In the data rows, 128 means zero.
Some points, each followed by its number:
[124 129 122 124 118 132 122 131 126 119 120 128 131 119 115 128 125 122
 116 112 128 127 128 125 119 128 127 124 121 127 118 121 127 124 107 138
 133 123 125 119 120 138 125 135 123 119 124 132 122 119 122 126 123 115
 127 130 123 115 113 118 118 123 123 113] 0
[144 151 161 160 158 126 151 173 159 160 144 159 153 169 153 148 158 152
 151 173 136 160 165 160 162 133 163 144 153 154 140 164 171 151 151 128
 158 170 155 159 138 150 154 147 165 126 145 142 140 154 112 128 113 123
 118 103 120 115 116 117 115 103 117 110] 1
[128 105 115 115 120 109 112 127 140 120 121 116 129 130 131 114 130 137
 147 138 117 117 137 144 137 129 114 136 146 147 128 121 144 152 141 115
 128 134 148 149 113 110 130 143 146 115 116 136 150 144 124 116 132 140
 146 119 119 120 120 115 111 116 120 112] 2
[121 124 122 149 142 112 124 119 164 165 125 123 120 159 166 123 107 107
 135 142 115  91  91 116 103 109  98  91  88  77 114  86  78  78  80 125
  96  72  85  79 125  96  99  76  87 119 104  94  93  97 121  94  87  89
  89 105  95  89  84  87 126  95  98  82] 3
[ 88 124 123 127 111  97 149 148 154 133  88 139 165 161 143 106 153 167
 161 143  87 149 164 152 147  98 142 159 167 135  89 144 166 153 141 116
 139 155 160 130  99 152 152 143 141  89 125 136 129 120  89 113  99 108
  99  98  98 109  91 100 105  99  95  94] 4
[190 186 187 189 189 162 167 184 197 192 137 141 187 185 186 120 126 184
 182 189 121 120 172 180 184 127 128 160 184 196 126 136 158 187 188 130
 137 154 166 194 149 144 167 172 197 149 160 160 173 194 166 164 153 185
 191 163 159 159 172 183 174 166 165 174] 5
[133 134 123 134 132 144 134 117 106 113 135 129 105 111 112 135 118 109
 108 114 139 127 114 107 112 135 125 115 107 112 138 127 100  98 109 139
 138 109  99 110 141 130 105 118 111 143 143 132 120 133 136 140 146 141
 128 134 139 140 136 145 137 140 139 142] 6
[115 112 104 110  92 120 118 102  96 103 116 110 110 107  94 134 113 122
 111  89 111 120 119 110  92 118 116 121 107  99 130 123 112 111  97 121
 126 126 107  94 113 122 121 113  95 114 118 106 101 104 117 121 130 104
  94 114 121 120 103  96 106 116 100 100] 7
[ 83  83 118 145 135  84  72 104 151 152  82  82 113 146 157  88  78 108
 157 148  83 101 119 157 152  90 120 123 158 152  88 111 146 147 159  88
 134 138 149 148  98 135 137 133 130  92 118 128 131 132  92 120 131 133
 117  88 119 122 119 118  97 119 119 125] 8
[127 113 124 120 113 115 116 117 119 110 113 127 124 117 123 105 118 114
 120 115 120 111 124 133 124 118 116 118 143 134 120 110 118 137 135 121
 125 119 146 144 127 123 124 140 135 110 120 124 127 121 118 121 132 133
 109 119 125 127 116 118 116 119 115 110] 9
[175 175 184 169 177 172 176 183 177 166 156 161 160 166 154 145 139 128
 130 137 120 122 123 130 127  88 117 121 122 133  99 120 123 114 121  89
 119 123 119 123  94 129 125 117 118  82 113 125 128 117  94 119 120 119
 125  94 116 122 121 126  91 117 120 119] 10
[ 93  94  91 103  94  92 104  97 105  97  99  92  92 101  90  87  99  90
  89 102  95  94 104 103 108 116 103 100  94 105  96 103 102 107  92  97
 100  99  96  95  98 100  93  96  92 104  95 105 101 105 116  91  96  97
 103 102 103  91 111  91  88  92  97  91] 11
[118 126 137 134 137 124 130 135 143 130 118 133 137 132 130 129 135 138
 136 134 128 124 141 126 127 132 127 144 134 148 149 129 137 140 136 148
 138 139 131 138 137 133 143 139 150 123 136 139 143 135 145 124 135 137
 137 133 140 124 122 148 132 120 136 135] 12
[161 171 153 125 125 173 166 163 117 110 169 168 171 115 111 169 180 162
 118 115 168 159 159 101 115 158 167 160 116 123 168 166 160 118 126 159
 166 159 138 141 164 151 162 143 150 150 147 158 151 148 142 147 147 153
 151 153 146 139 153 149 143 144 138 133] 13
[119 119 118 128 116 130 125 120 135 123 119 124 124 113 129 117 125 118
 124 117 123 111 119 116 115 107  96 105 107 105 117  95  96 107  94 115
 107 103 100  87 116 105 103  97 107 125 125 110 109 106 115 136 117  88
  91 117 141 115 104  89 123 136 109 102] 14
[158 165 171 138 151 165 177 170 152 148 180 177 181 150 141 184 171 163
 144 143 167 168 167 136 137 162 182 160 149 136 181 174 161 138 144 180
 182 165 138 141 179 189 168 134 145 181 171 169 137 149 186 177 177 137
 146 168 177 156 133 142 162 166 152 148] 15
[121 119 126 111 115 119 127 124 122 126 115 120 118 137 135 120 123 129
 138 144 128 132 124 140 157 120 131 127 150 144 130 126 127 141 158 127
 119 128 141 167 127 129 123 141 138 124 123 130 130 152 115 111 119 123
 142 127 127 118 119 132 136 119 120 129] 16
[117 109 117 130 120 124 121 121 126 110 118 112 116 125 110 122 123 114
 113 114 122 113 126 115 116 119 113 122 116 125 109 120 114 108 117 115
 126 126 108 113 112 125 121 113 111 106 125 116 123 123 124 107 120 122
 121 105 123 124 123 122 116 130 120 123] 17
New points follow, each followed by the numbers of its five nearest points above by angle, seen from the average point of the numbered points, nearest first.
[141 154 146 149 149 149 148 150 155 155 147 160 151 148 152 145 163 161
 152 145 136 144 141 149 152 138 154 138 142 149 143 149 129 131 133 156
 150 131 129 128 152 159 136 132 135 148 148 139 135 141 141 149 134 127
 133 140 147 129 136 141 147 146 139 144] 15 5 13 1 12
[138 139 146 130 118 131 132 140 118 117 136 144 156 135 123 133 139 139
 127 121 142 138 141 128 126 143 146 134 136 119 135 151 143 117 114 125
 128 132 123 120 121 128 136 117 117 102 120 116 120 116 117 117 126 121
 119 121 115 116 116 115 116 120 119 121] 13 7 0 15 10
[127 145 147 148 129 117 146 148 141 136 125 141 136 138 138 113 143 148
 152 138 128 126 133 142 144 121 119 140 136 132 115 134 129 132 137 136
 131 137 119 139 120 124 128 119 120 120 123 128 109 130 117 125 122 125
 125 131 129 133 130 136 128 145 150 136] 5 15 1 10 12
[174 164 164 158 161 143 144 148 164 156 132 125 165 156 150 142 104 150
 162 158 131 110 154 152 166 122  98 145 164 168 144 113 152 151 163 124
 114 126 140 151 128  99 119 112 148 130 111 110  98 158 133  99 116 106
 144 135 135 133 133 146 143 156 145 165] 5 1 10 15 12
[145 148 138 145 149 140 133 123 130 134 148 128 117 124 129 151 119 121
 128 127 139 115 113 130 125 144 130 124 114 124 162 116 119 116 131 160
 106 118 120 139 151 117 121 111 135 152 111 121 115 120 151 132 136 133
 130 156 144 141 140 143 163 161 152 157] 6 15 13 12 5
[156 149 145 144 159 149 145 144 152 152 138 132 134 142 139 124 133 128
 140 162 127 128 120 148 144 127 125 121 144 147 120 119 127 148 146 119
 124 123 152 155 121 127 130 147 153 125 118 136 153 139 122 127 112 142
 146 119 125 121 149 148 131 126 130 151] 5 1 10 16 12
[ 96  98 119 127 129 103 103 121 128 131 105 103 122 122 129  98  96 119
 123 127  97  97 126 130 125  98  96 132 120 116  92 111 128 124 123  97
  99 125 124 115  84  92 119 133 122 106  95 125 135 122 104  99 112 127
 132  86 102 118 111 120 106  94 101 109] 11 8 17 9 3
